Each path is a new rotation, seen through one point. The rows after it are directions, each followed by how far the rotation turns it, in degrees each step (0 if it stays put).
Each turn is a multiple of 5 degrees from 10 to 175, or 0.
Each row of a path follows its step; steps can be skipped.
path 1
step 0: [ 10  -3 -10   3  19  -4  23  -8   2  21  21   0 -11 -14 -24   7   7  15
  24 -14  -6   2  -6  13  -7   8  -1   4  10   0   3  14  14   0 -16   2
 -18   3  15 -20  -4   6   1  -1  17   3   0 -10  -6  -8   1  18  12 -12
  11   8   5]
step 1: [  6  31   0   8  14   9  24   1  20   7  -4 -18 -11  -3  -3   1   7 -16
  -7  -4   0  13  -9   7  -9  11 -12 -17   0   0 -15  -7  17  10 -14 -18
   4 -10 -10  -4 -14   2  12  -3  13  -8   0  15  10 -11  -3 -10  24  -2
   0 -14  -7]
step 2: [ -9   3  13 -15  -6   1   6   6  -4  13  17  -1 -32  -4  -6 -10  18 -21
   7  -2  -2  -9 -13  24  -5  -1  19   9   7   2 -11   0   6  -3 -12 -18
  10 -16   3  -6  -2  -7   4  -6  15  -7 -18 -21  -7  17   2  14   8   8
   0   0   1]
step 4: [  2   9 -12 -22 -12   0  -2  -8  -7  11  14  -9  -9  -9   1  -1  10 -15
  -3 -28   5   6  -7  -8  10  15   4  12  -2  12   7  13   8  23 -13   4
  -3  -7  -5  -8  17  -4 -12  -2   6  19 -19 -23   1   8 -16 -27   9   2
   4  -1  10]
step 5: [ -5   7   0 -12   4 -12  16   9  18   2  11  11  -3  -8  15 -11   3  10
   1 -10 -14   1 -24   6   9  -3  14 -11  -7  -9   2   3  -6   0  19   5
 -23   3 -18   0 -14  -6   2  -4   9   8 -12   8 -19  -1 -25 -22  16 -10
  12 -12 -10]
step 6: [ -5  12  -6 -13 -16  -4  -5  13  -2  13  20  -9  10  15   7   3  10 -24
  -9 -12   5 -14  10   5   9 -20 -16  -2  -7 -22 -16   2  -5  21   3 -11
  -9  -8 -10 -14  -9  -3 -22 -11   3   0  -1 -11 -19 -11  -5  -8   0  -2
 -13 -12  -2]
step 10: [  2   3  -8   4  14  23   8   0  10  19  16  -8   6 -18  -1 -12  10  -3
   6  -6   0  -9   7   9   9  -3   1 -18   3   0   7 -15   0   9   3 -12
 -12   9 -10  -8 -23 -27 -19   2  -2 -26  17  -1   2  14   3  25   9  -8
   7  -1   2]
step 12: [ -8  10  -2 -17  22   8  10  -7   9   3  15  -7  -5  -3 -16 -15  12 -12
 -12   6  -7  -6 -26  -3   5  -5  13  -8  -9  21   2 -12  28  -5   6  -1
   0 -21   1   7  -2 -13 -14   0 -11   8   0   6  12   8  10   1  -2   3
  31   0  -4]
step 13: [  4   8  -1 -30  -5  14  13   7  -1   5 -16  -5 -19   7 -16  -4 -12   4
   4  -5  -7   3  -5  10   8 -12   1   4  -6 -23  -1   0   3   0   4   3
   1 -19   1   7  17 -32  -4  -7 -20 -12  -6 -11   2  15  -5 -15  11   3
  -6 -23  -1]
[ 2 -3 -1 -5 -1  1 -2  4 -1  4 -2 -2  1 -7  3  0  6  5  1  1  2  7  3  0
  4  0  4 -1 -1  0  7 -3 -2 -1 -4  5 -1  1 -3  0  3 -1  1  4  1  0  1  0
  1 -1  0 -2  0  2 -3  1  6] => 70
[-1  0  0 -2 -4 -1  2 -1 -2  1  0 -3 -6  2 -1  7  1 -4  2 -4  4  4  5 -4
 -2  3  3  4 -1 -3 -3  3  1  0  4  1  4  1  0 -4  2 -3 -1  2 -2 -2 -1 -6
 -1  0  1  2 -5 -4 -3 -5  1] => 160
[ 2  1 -6 -1  6 -1  0 -2 -3 -3 -3 -4  0 -1 -1  5  0 -2 -3  3 -1 -1  4 -1
  0 -5  0  2 -4  4  0  1  1  5 -3 -6 -2  4 -3  4  3 -2 -1 -1 -1  0 -1 -2
  1 -6  1  0  3 -1  6 -1  3] => 125
path 2
step 0: [ -4   0  10  15  -1 -10   6  -6   2  -9  -1  17  -5  16  15   8  18 -17
  10  22 -10  -6   4  -9 -10   9  12   6  -8  11  -7  -1   9  10   6 -17
  26   9   6   8  18  -3 -15   2   3  18 -10   3   1   0  23 -20   1   7
   4   0   6]
step 1: [ -1 -11   7  19   7  -3  -4  12   7  12 -14   2   0   0   1  -9   9   4
   9  13   6  -7   4 -15 -23  18  16  -4   5  10   2   7  -6   0  11  11
  13   8  -7   8   6 -19 -15  12  -2 -11   9   1  -1 -12 -24  17  -3  14
   7  30   2]
step 6: [  2  12  -9  -1  10 -12   7   4  -7  11 -15  -3  -1   6   3 -10  11  -3
 -12  15  -6  -3 -26 -16  -3   4 -23  -1  -4  16  12  -4  24  20   7  -6
  -5  -3 -17  -1   8  -5   4  16  -5  18   8  -7  -7  11 -20   4   5 -18
 -14  -5  -1]
step 8: [  1 -14 -13   9 -14  -9 -13  -7 -12  -2   6  -2   0   4   8   4  28  11
   4  -8  -4   0 -23  14   7  -1   1 -17   8   2  -6   1   6   0  -4 -16
  24   3 -13  23  12   0  -3   7  26  14  14  15  14   3  -3  -5  10   2
   5  -6  -7]
step 9: [ -3 -21   6   3   3  -3   6  11  21  -2   0  13 -11  -7   9   1  14  -4
  -6  28   4 -17  13 -20  -8   7   9  12 -11  -2  -8   1   7  17 -17 -10
   7   0 -11   7   6 -17   9  -5  12  16  14  18  13  -9  15   2   4   7
  -8   5  -2]
step 10: [  2 -11  17  16  -8  -2 -21  12 -10  -4   8  -2  -9  -5  -5 -12  -5 -11
   1  -3  -5 -15  -2   0 -17  13  12   3   4 -11 -14   9 -20   0   5  -2
   3   3  23  18  10 -18  11  21   5   5   5  -9  -1   0 -14  18   8  17
   2  12 -15]
step 11: [ -4   1  24  11  23 -17 -14  -6   5   6   0  -4   2   1  10  11  22 -21
   7  22  -6   0   9  20   0   9  -1   6   3  -1  -1  16 -15   8   6 -15
  16 -14  -8   6  -3  19  10  -1 -11   7   2 -18  -6  -5  -4 -11   4   4
  -6  -2 -11]
step 12: [  6  -5   5  -9   4  -5  -8  -2   7   7 -12  -9 -12  16   4   9 -10   9
   3  21 -19  -4   9 -28 -18  15  24 -18   0   5  -1   5  -9   4   5   4
  -5  -6   1  14 -30  -3   4   9 -10  -8  -1  -5   0 -10 -19 -14  -3 -13
  13  -3   0]
step 13: [  1  -5  10  15   8   3  -6  -2  -1  -9  16 -20  -2  14  12   8   8   3
   3  -7 -36   7   2   6  -6  14  -6   5  -2   7  -5   9   2   6  22   5
 -14  20  16  -7  10   4 -17   9   2  -5  18   4 -10   6   2 -28   0 -14
   2   8   4]
[-1 -2 -2  4 -2 -2  0  4  0 -4 -1  0  1  2  0 -2 -1 -4 -4 -2  1  2  2 -2
 -2 -1  1 -5 -1  0  4 -1  0  5 -3  0 -1  2  1 -8  4 -4  0  4  2  0  5  2
  0 -4  2 -3 -6  3 -3  8  0] => 85
[ 1  0 -3  6  1  3 -3  0  1 -2 -5 -5  1 -3 -4  0 -2  0  3  0 -3  1 -2 -1
  5  0 -3 -1  1  5  0 -6  7 -2 -2  1  0 -1  2 -6 -3 -1  1 -1 -3  4  1  4
 -3  0  0 -1  3  1  3 -4 -5] => 40
[-3  0  5 -5  3  2  3  1 -2 -1  3 -4  1  3  1 -1 -4  1  4 -2  0 -7  1  3
  0  0  0 -1  4 -3  9 -2  5  0  1  3 -1 -2 -3 -2 -2 -2 -4  2 -3 -3  3 -1
 -2  0  0 -5  6  0  0  0  3] => 35
[-3 -2  4 -2  3  1  0 -1  0  2  5  0 -1 -2  0  6  4 -3 -5  2  1 -2  3  0
  6  0 -2  2 -3  3 -3  0  4  1  4  2 -4  2 -2 -2  6  0  2 -6 -3  2 -3 -1
 -1 -5  2 -6 -1  3 -3 -1  0] => 160
[-3  1 -1  1  3 -4 -3  5  0  3  4  1  6  0 -4  1  0 -3 -5 -2  1  2 -2 -2
  4  2 -4 -1  2  0  5  3 -1  0  2 -6 -1 -2 -3  1 -5 -1  0  3 -5  0 -4 -5
 -1 -2  0  4  0  0  5  1 -3] => 80
